A state moves one step at a time under one of 5 hidden systems, and each row is a state written as 28 numbers. Each run below is a few steps of one system.
In the rows, zero is written as 128.
run 1, dak, 7 rows:
[[152 172 165 160  99 135 194 179 129 106 149 107 183 144 118 113  76 175
  131 134 156 143 111 171 123 175 121 111]
 [163 160 168 125 114 105 186 177 132 115 152 115 153 129 106 101  64 168
  125 143 152 181  75 157 145 160 136 136]
 [161 155 154  88 128  85 164 161 126 116 158 118 118 112 103  94  76 141
  131 150 151 186  56 129 160 144 140 157]
 [155 153 134  69 137  78 133 134 118 124 161 121  93 100 110 103 104 114
  143 162 164 181  62 105 168 128 132 161]
 [123 155 124  66 144  85 104 115 114 142 166 130  98 107 126 118 142  99
  134 155 173 158  85  93 163 114 123 146]
 [ 93 141 116  84 133  94  84 102 119 156 162 142 124 113 146 135 175  94
  116 143 172 123 116  99 161 112 127 126]
 [ 77 111 119 112 118 104  80 103 128 166 151 139 151 131 149 150 181 100
   92 120 165 107 132 122 146 111 131 120]]
run 2, Vudut:
[[102  84 116 194 119 182 113 109 140 137  84 139 160 149 151 160 160 135
  113  89  88  71 197 147  90 122 127 100]
 [ 88 123 131 196 102 167 133 125 137 138 114 130 196 159 158 156 154 147
  113 102 137  79 190 157  99 138 117  79]
 [ 83 153 142 168  86 136 133 141 131 145 149 125 209 157 158 147 151 141
  106 117 176  93 160 160 126 152 117  81]
 [ 81 162 145 133  92 100 130 140 127 154 174 127 202 144 153 138 149 138
   98 131 201 114 123 150 148 147 121  94]
 [ 83 160 141  98 109  79 111 126 127 156 184 134 166 129 146 130 158 117
  105 141 208 135  99 129 164 132 128 119]
 [100 150 120  74 132  86 102 114 117 149 173 131 120 115 134 129 154 101
  124 153 185 145  97 100 164 110 125 129]
 [131 153 107  81 153 113 105 106 111 129 144 127  87 108 129 126 151  98
  158 155 151 135 114  81 148 104 112 134]]
run 3, tibuf, 7 rows:
[[190 189 126 127 143 157 173 149 111  85 122 103  95 113 112 108  84 145
  197 154 122 151 130 109 113 145 103 114]
 [176 158 142 173 123 167 188 163 125  87 109 112 132 135 116 114  77 168
  168 130 109 130 144 145 101 160 114 113]
 [136 115 147 193 104 161 173 151 141 121 108 122 180 155 127 132  98 168
  113 106 109 118 152 171 100 159 135 103]
 [ 83  90 146 185  94 134 130 130 148 156 125 137 201 160 144 147 141 144
   74  94 141  98 148 177 121 145 140 107]
 [ 57  91 129 145 101 110  87 102 140 174 140 147 183 147 158 155 185 108
   71 102 161  92 141 148 141 119 138 113]
 [ 68 117 106  95 127 102  62  81 123 167 152 143 136 125 157 154 199  85
  104 127 169  98 139 104 148 106 122 116]
 [114 148  91  69 154 118  77  83 111 133 141 130  77 103 141 135 177  82
  158 155 144 121 132  72 143  94 109 130]]
run 4, gugo:
[[165  64 135 182 140 165 155 136 145 111  68 131 109 137 105 122  89 145
  121  98  42 133 143 150  95 137 148 152]
 [119  50 125 191 130 165 119 110 150 135  72 141 133 147 130 146 140 136
  102  84  61  97 166 150  94 123 145 131]
 [ 82  83 114 178 118 165  90  98 139 152 101 143 155 151 154 158 180 117
  102  94 109  70 189 140 100 118 125 102]
 [ 74 145 112 159 112 146  93 101 126 148 133 136 175 147 171 161 187 110
  120 117 165  75 184 124 114 125 108  78]
 [ 87 194 126 130  98 127 120 128 115 136 170 119 186 137 162 144 167 130
  139 145 207 101 157 126 135 140  95  74]
 [122 204 150 113  98 108 155 158 116 128 178 107 177 126 141 123 118 142
  140 157 209 142 108 137 146 158 108  95]
 [150 170 162 109 110  93 176 176 129 121 172 112 153 124 111 101  78 155
  121 147 176 176  68 145 158 155 136 136]]
run 5, mepes (7 x 28):
[[ 69  86 124 116 122  99  81  96 139 168 145 148 146 136 145 144 172  99
   68 110 145 113 120 130 150 108 149 138]
 [106  53 117 136 140 127  86  92 146 149 100 148 113 133 131 140 158 105
   90  99  87 112 136 130 124 103 155 152]
 [147  67 109 159 149 163 121 106 141 120  79 138  92 127 119 137 129 125
  130  99  55 110 151 124  99 113 135 148]
 [177 109 118 172 142 179 156 133 129  97  79 124 104 128 115 127 102 147
  158 112  58 117 162 131  86 134 126 126]
 [168 161 140 174 123 169 180 158 126  91 109 110 137 132 116 123  86 164
  168 131 106 125 149 140 100 158 107 105]
 [148 188 156 144 103 133 178 170 124 106 149 111 168 134 127 118  90 162
  147 142 167 143 117 148 124 163 113  99]
 [113 177 154 110  97  91 149 157 125 138 178 121 181 132 133 118 111 143
  112 148 205 156  85 145 157 157 126 118]]

Name the system that made each run.
run 6:
[[212 187 102  94 163 160 151 128  97  71 116 103  38  89 111 111  93 124
  223 167 105 154 134  77 111 124  94 130]
 [216 154 129 151 155 178 198 167 115  67  85 107  80 120  93 101  53 169
  197 142  69 155 140 128  94 147 118 131]
 [178 106 159 205 121 172 205 175 140  93  83 117 150 151 104 114  55 185
  130 106  69 140 137 177  91 163 137 128]]
 : tibuf
run 7 (3 x 28):
[[ 88 143 154 149  88 109 141 144 139 152 159 132 203 149 146 136 135 144
   89 118 185 121 120 161 141 152 132 105]
 [ 66 150 135 127  97 110 104 123 128 157 166 135 185 142 158 145 168 118
   99 127 199 105 138 140 145 133 112  92]
 [ 88 168 109 104 120 116  91 103 112 146 158 133 147 126 154 144 182 103
  134 141 187 101 149 103 140 121 101  97]]
 : tibuf
run 8:
[[ 87  84 120 121 131 109  87 100 136 160 129 146 132 132 137 142 170 104
   89 112 130 114 130 127 141 109 145 142]
 [114  72 113 137 141 136  98 100 137 140  97 147 111 129 129 140 148 109
  112 103  89 109 147 124 117 107 140 143]
 [145  86 112 163 140 166 127 115 133 121  84 131 105 129 119 134 126 124
  136 102  69 112 164 125  98 122 134 136]]
 : mepes
run 9 (3 x 28):
[[131 186 121 171 113 176 149 134 116 107 127 115 158 136 150 144 137 145
  170 135 147  87 188 126  96 150  84  68]
 [138 184 146 164 102 152 175 164 120 104 141 108 180 138 137 129 106 162
  151 133 161 119 146 147 110 170 103  80]
 [143 149 164 158 100 125 178 173 139 119 136 118 181 142 122 114  82 171
  115 125 149 145 104 168 123 167 134 116]]
 : gugo
run 10:
[[169 136 148 119 136 123 166 154 129 106 127 116 103 118 102 101  74 148
  145 137 118 170  88 132 132 145 136 152]
 [169 160 131  94 146 116 151 142 117 108 142 120  91 106 107 106  97 128
  157 154 135 166  90 105 141 135 121 144]
 [140 170 121  83 139 106 125 124 113 120 156 123  98 106 126 115 126 115
  159 158 161 153 103  92 147 121 115 132]]
 : dak
run 11, 3 rows:
[[ 70 147  90 108 128 135  60  75 114 152 144 139 133 126 169 165 213  82
  140 129 167  72 175  87 126 104  99  92]
 [106 224 102 101 118 128 108 110 102 123 172 115 142 121 160 148 176 107
  181 164 208  96 161  87 135 131  74  67]
 [160 251 136  99 117 125 166 161  96  97 177  99 139 114 127 110 110 142
  196 179 203 147 116 108 133 154  83  87]]
 : gugo
